In the rows, zero is written as 128.
The rows below fall into families. The same turns and mirrors carry the whole set onto itself and the rows of a family onto each other. For each named row, which other rows are in its family? Write them in the order they are listed.
These 32 rows form 4 families of 8 rows each.
Q888: [156 128 143  95 125 146 139  88 140 161 140]
Q473: [130 111 139 121 144 119  92 136 139 109 147]
Q938: [153 126 133  86 133 146 127  72 122 145 141]
Q893: [110 112 132 128 125  98 105 131 148 120 140]
Q852: [151 132 135  96 123 142 143  82 142 158 150]
Q419: [102 129 115 124 149 104  91 123 134 117 128]
Q744: [118 131 140 124 147 114  90 133 139 107 128]
Q330: [157 140 122  95 147 150 131  78 124 150 126]
Q657: [159 138 137  94 121 152 140  95 133 144 145]
Q612: [137 142 115 103 128 129 144  72 133 161 120]
Q388: [124 138 129 124 150 109  83 128 143 111 130]
Q764: [136 120 130  95 125 140 147  83 132 167 140]
Q423: [120 110 121 128 139 117  85 129 154 118 140]
Q551: [107 121 124 124 155 111  91 123 135 114 119]
Q252: [139 124 121  96 130 137 144  74 139 166 142]
Q384: [144 144 126 101 142 135 145  74 128 161 135]
Q613: [112 126 123 135 140 102 108 137 151 125 127]
Q256: [113 117 113 130 159 117  92 128 132 119 131]
Q146: [152 136 143  92 114 132 143  83 141 152 136]
Q250: [123 139 133 136 142 113  94 134 137 111 138]
Q689: [157 138 139  97 138 144 127  71 129 158 136]
Q663: [128 133 136 130 162 105  97 127 131 114 123]
Q787: [142 115 124  86 132 136 140  75 137 160 129]
Q347: [156 136 132  96 140 148 132  76 129 153 147]
Q122: [144 143 135  94 135 132 150  80 121 153 126]
Q336: [108 114 117 128 151  95  96 114 138 125 122]
Q778: [101 120 122 121 137 107 104 139 146 121 135]
Q629: [101 120 129 124 136 104 101 131 148 119 123]
Q131: [139 119 117  93 111 142 140  82 141 156 143]
Q622: [138 138 129 102 131 134 139  68 120 163 134]
Q940: [113 112 134 119 136 117  89 133 149 111 134]
Q40: [121 119 131 117 143 117  90 141 154 115 135]

Which other rows belong to the same family as Q347? Q852, Q744, Q551, Q252, Q384, Q629, Q940
Which other rows belong to the same family as Q622? Q888, Q419, Q388, Q764, Q689, Q778, Q40
Which other rows belong to the same family as Q938? Q423, Q613, Q256, Q146, Q250, Q787, Q122

The rows below fall into families. The same turns and mirrors carry the whole set onto itself and the rows of a family onto each other. For each named row, which other rows are in its family? Write them in the order they are listed.
These 15 rows form 5 families of 3 rows each.
Q309: [139 143 103  93 144 130 160 119 133 118]
Q492: [102 140 102 131 113 131 121 135 159 148]
Q386: [140 149 118 135 107 123 181 156 142 142]
Q727: [124 150 152 154 142 155 140 143 136 145]
Q864: [125 144 106 148 138 168 128 169 126 121]
Q952: [167 161 101 138 129 142 146 157 127 155]
Q225: [132 141 129 100 153 141 160 126 116 110]
Q484: [ 99 136 126 128 105 141 138 162 112 126]
Q106: [150 164 115 128 118 126 137 133 122 175]
Q282: [124 139 119  94 154 132 134 113 123 127]
Q856: [123 145 101 124 105 125 123 165 106 149]
Q483: [151 140 142 107 129 151 159 161 155 113]
Q566: [142 151 100 150 137 166 147 147 157 123]
Q135: [122 133 156  99 133 138 115 146 133 133]
Q578: [153 144 115  91 118 124 130 135 162 145]

Which other rows belong to the same family as Q225? Q309, Q282
Which other rows belong to the same family as Q578? Q483, Q135
Which other rows belong to the same family as Q864? Q952, Q856

The rows below fall into families. The same turns and mirrors carry the whole set onto itself and the rows of a family onto each other. For each named row, which other rows are in its family? Write them in the order they are listed.
These 32 rows form 8 families of 4 rows each.
Q204: [141 192 123 111  83 155 150 114 124 114 133 147 146 117 142 110 152 126
 120 124 116 172  88 113 145 120 107 127]
Q322: [124 181  81 102  74 137 120 128  91 129 113 125 115 136 185 131 151 115
 115 152 136 149 115 120 119 156 144 127]
Q148: [128 198 109 100  78 152 145 116 126 130 127 140 149 118 152 107 146 132
 102 122 136 160  89 121 120 109 109 118]
Q173: [115 127 139 137 130 134 129 123 147 114 144 129 135 122 117 124 138 127
 131 128 131 129 131 145 123 124  86 109]
Q651: [132 203 115 108  82 156 153 119 140 113 137 137 143 118 131 117 158 133
 100 114 122 171  85 130 134 139 123 126]
Q409: [119 189  90 112  72 133 128 132 104 112 111 123 114 136 175 146 157 117
 122 140 108 153 109 117 135 178 144 146]
Q808: [104 138 128 112 133 127 147 109 147 103 152 124 142 123 125 137 133 125
 128 120 135 124 121 148 117 128  80 108]
Q125: [101 124  99 130 122 146 107 103 145 122 126 108 111 122 150 132 146 123
 118 156 155 109 144 143 135 147 146 152]
Q722: [ 93 134 141 131 115 137 144 115 147 126 149 132 140 120 120 135 150 129
 124 137 123 135 123 152 130 125  78 106]
Q142: [104 136 120 132 127 127 152 110 136 110 152 115 146 103 135 122 148 133
 132 136 127 119 137 149 131 120  81 118]
Q472: [ 96 130 130 129 121 123 132 117 140 112 150 129 134 112 127 142 136 130
 128 141 121 122 124 137 133 111  79 110]
Q332: [ 92 120  95 130 105 131 120 107 135 118 131 116 102 136 141 145 145 124
 126 133 144 108 155 145 122 154 158 134]
Q176: [115 194 111 101  87 159 141 115 135 134 140 149 147 108 136 103 148 124
 114 115 117 159  75 115 137 139 104 126]
Q83: [106 139 153 111 132 124 150 116 132 109 137 135 131 118 117 141 132 119
 130 131 122 136 129 143 109 131  91 113]
Q482: [ 97 128 105 137  99 151 106 122 145 126 116 118 101 148 150 137 146 120
 123 151 136 117 161 150 138 153 134 146]
Q486: [ 89 106 104 130 105 130 112 118 141 117 121 130 107 139 145 132 131 121
 129 148 146 122 153 141 144 151 136 148]
Q442: [ 99 131 112 119 108 145 128 118 144 113 105 128 105 141 138 134 125 113
 124 132 147 129 175 140 135 149 149 155]
Q290: [ 98 132  89 117 117 144 116 107 149 105 112 117 107 144 147 140 126 121
 127 145 151 112 159 139 137 158 141 139]
Q2: [130 174  87 118  79 142 121 129 101 124 123 141 114 137 176 128 158  98
 124 145 119 157 109 115 131 164 162 145]
Q515: [104 137 142 126 116 133 141  99 142 102 140 120 133 116 119 140 139 149
 131 117 128 120 131 139 130 112  89 112]
Q561: [101 120  95 133 109 147 108 120 145 118 138 121 100 136 141 133 144 119
 112 148 155 120 160 148 142 139 144 135]
Q773: [132 206 123 104  83 148 135 117 138 124 121 153 134 127 126 116 139 125
 103 111 115 162  84 118 132 133 117 119]
Q806: [128 205 114 100  92 141 149 111 134 110 146 147 144 100 136 130 149 131
 100 125 126 160  79 122 130 127 114 118]
Q860: [123 182  90 105  71 132 134 132  93 123 119 135 104 151 171 136 150 106
 119 125 125 164 117 121 141 176 141 131]
Q841: [130 194  73 112  77 138 127 126 103 106 124 125 109 131 182 143 151 114
 112 136 130 148 127 121 141 165 150 145]
Q885: [133 178  90 126  82 146 119 121  87 116 124 122 115 133 196 123 153 121
 114 133 116 127 113 114 142 168 139 138]
Q618: [102 139 110 131 120 130 119 114 149 127 127 129 108 138 141 141 145 123
 133 142 152 113 155 150 153 169 152 144]
Q276: [118 206 104  97  86 142 158 111 127 113 131 138 148 113 140 111 148 134
 110 118 109 153  79 111 137 131 120 121]
Q795: [121 185 106 121  92 155 152  99 124 128 143 150 148 103 144 100 151 134
  97 118 125 148  79 114 140 135 123 112]
Q139: [127 182  83 105  77 154 112 133  95 123 124 126 109 140 176 117 156 115
 127 137 121 147 120 119 144 181 135 141]
Q796: [107 150 146 132 132 116 144 115 151 118 145 134 140 119 127 140 144 134
 142 120 129 117 130 149 145 133  89 122]
Q361: [132 189  88 103  88 150 127 127  96 112 123 112 108 138 177 132 161 114
 113 126 130 148 106 116 134 168 157 140]

Which other rows belong to the same family as Q722? Q482, Q806, Q841
Which other rows belong to the same family as Q561? Q651, Q409, Q472
Which other rows belong to the same family as Q173? Q486, Q276, Q361
Which other rows belong to the same family as Q515? Q204, Q332, Q2
Which other rows belong to the same family as Q795? Q83, Q442, Q885

The rows below fall into families. The same turns and mirrors carry the whole set onto itself and the rows of a family onto each other. For each named row, which other rows are in its family? Write them in the order they are listed.
These 40 rows form 5 families of 8 rows each.
Q7: [125 135 111 121 139 157  82 118]
Q586: [122 168 134 141 170 133 123 106]
Q460: [123 136 110 129 157 160  69 104]
Q398: [136 161 144 147 169 129 105  94]
Q413: [128 163 101 143 131 109  64 141]
Q846: [129 171 109 153 185 153 104 135]
Q922: [159 148 137 149 143 135  96 127]
Q75: [146 138 114 135 142 149  85  94]
Q161: [133 142 106 142 145 132  53 144]
Q323: [ 84 155  95 141 171 121  82 119]
Q471: [124 147 129 140 130  93  88 118]
Q643: [122 134  98 147 146 122  56 140]
Q692: [ 85 158 102 130 172 134  77 115]
Q107: [159 148 122 144 140 146  87 139]
Q610: [129 156 141 133 133 102  87 111]
Q742: [123 128 104 119 136 142  81 110]
Q509: [155 154 122 133 130 137  95 138]
Q251: [130 163 142 139 156 132 114  94]
Q882: [162 147 128 153 147 118 100 131]
Q415: [114 148  82 137 147 125  69 147]
Q608: [127 175 116 154 158  93 106 137]
Q335: [ 98 157 100 144 161 121  54 105]
Q750: [122 165 130 153 149  94  73 102]
Q545: [156 167 116 146 148 135 116 124]
Q866: [125 178 125 163 183 112  94 135]
Q514: [131 136 125 145 138 101  67 106]
Q288: [128 160 114 148 178 145 108  89]
Q874: [119 175 102 140 178 152 108 137]
Q979: [117 138 119 136 130 101  73 106]
Q55: [135 166 118 167 161  95  94 138]
Q876: [120 169 121 168 177  98  97 130]
Q635: [116 165 123 140 175 121 121 100]
Q633: [117 148  86 152 159 123  64 147]
Q33: [120 150  89 149 186 151  88 134]
Q196: [ 95 156 105 153 185 116  78 104]
Q130: [112 143 108 123 153 161  83 104]
Q730: [119 156 102 148 185 163  93 130]
Q404: [ 88 160 106 146 173 110  89 104]
Q939: [132 158  86 137 161 162  98 130]
Q151: [110 186 101 156 167 106  86 136]

Which other rows belong to the same family as Q335? Q413, Q75, Q750, Q545, Q288, Q939, Q151
Which other rows belong to the same family as Q460? Q398, Q509, Q415, Q608, Q514, Q874, Q196
Which other rows belong to the same family as Q979? Q846, Q107, Q251, Q55, Q633, Q130, Q404
Which other rows belong to the same family as Q635? Q161, Q692, Q610, Q742, Q882, Q866, Q33

The rows below fall into families. The same turns and mirrors carry the whole set onto itself and the rows of a family onto each other. For each named row, which other rows are in its family? Write them in the order they are listed.
These 30 rows form 5 families of 6 rows each.
Q167: [129 103 124 124 127 118 121 118 135 104 139 127 139 200 121]
Q126: [122 128 140 118 115  91 158 130 113 144 133 125 132 141 134]
Q377: [133 133 132 114 114 156  82 115 145 140 124 115 156 179 100]
Q245: [129 156 142 112 109 147  90 124 141 157 119 115 160 144 101]
Q871: [122 126 121 126 132 113 142  99 122 134 169 100 124 198 119]
Q712: [128 150 144 112 103 130 116 130 125 179 120 113 148 131 111]
Q756: [114 174 141 119 129 104 146 111 123 151 158 103 139 136 117]
Q953: [131 124 136 113  97 123 136 123 113 184 130 108 136 152 119]
Q579: [121 139 120 125 139 128 115  98 140 113 165 103 139 203 108]
Q661: [128  99 126 122 118 100 151 122 116 127 138 124 128 179 132]
Q180: [133 119 127 115 104 127 147 113 136 151 168 135 168 202 137]
Q100: [128 158 144 110 102 119 151 124 134 166 156 139 177 150 136]
Q677: [137 100 124 117 101 132 128 116 117 171 135 108 130 185 118]
Q709: [118 160 154 142 107 104 122 137 124 153 139 115 126 131 135]
Q11: [116 171 134 122 142 133 101 103 151 112 159 110 154 174 102]
Q541: [121 159 145 117 132 120 103 130 148 107 124 133 162 139 112]
Q206: [120 159 150 116 121 101 133 134 129 131 125 129 150 121 124]
Q559: [134 130 128 116 111 140 122 112 150 135 164 139 180 205 128]
Q56: [125 124 133 150 118 130  92 121 140 116 149 116 125 202 126]
Q826: [116 174 154 142 116 121  91 135 144 135 137 120 140 136 124]
Q120: [122 156 143 149 121 134  78 127 153 114 142 122 141 172 120]
Q43: [131 156 139 111 113 143 113 117 157 134 155 143 191 179 123]
Q844: [129 170 146 109 109 132 127 124 148 150 156 142 189 154 126]
Q747: [117 145 130 120 127  99 159 105 113 152 164  97 125 164 124]
Q656: [127 134 133 120 134 129  98 122 150  93 131 133 157 179 112]
Q46: [113 188 141 120 136 118 118 112 142 132 153 107 151 140 106]
Q389: [131 133 136 113 100 117 159 119 126 167 163 134 165 174 140]
Q238: [125 111 134 150 111 112 121 123 122 136 153 111 112 194 137]
Q271: [138 105 121 117 108 148 100 112 133 148 132 112 143 198 107]
Q782: [121 128 143 147 104  99 135 131 114 157 148 112 112 161 143]

Which other rows belong to the same family as Q871? Q756, Q579, Q11, Q747, Q46
Which other rows belong to the same family as Q953? Q377, Q245, Q712, Q677, Q271
Which other rows belong to the same family as Q559? Q180, Q100, Q43, Q844, Q389

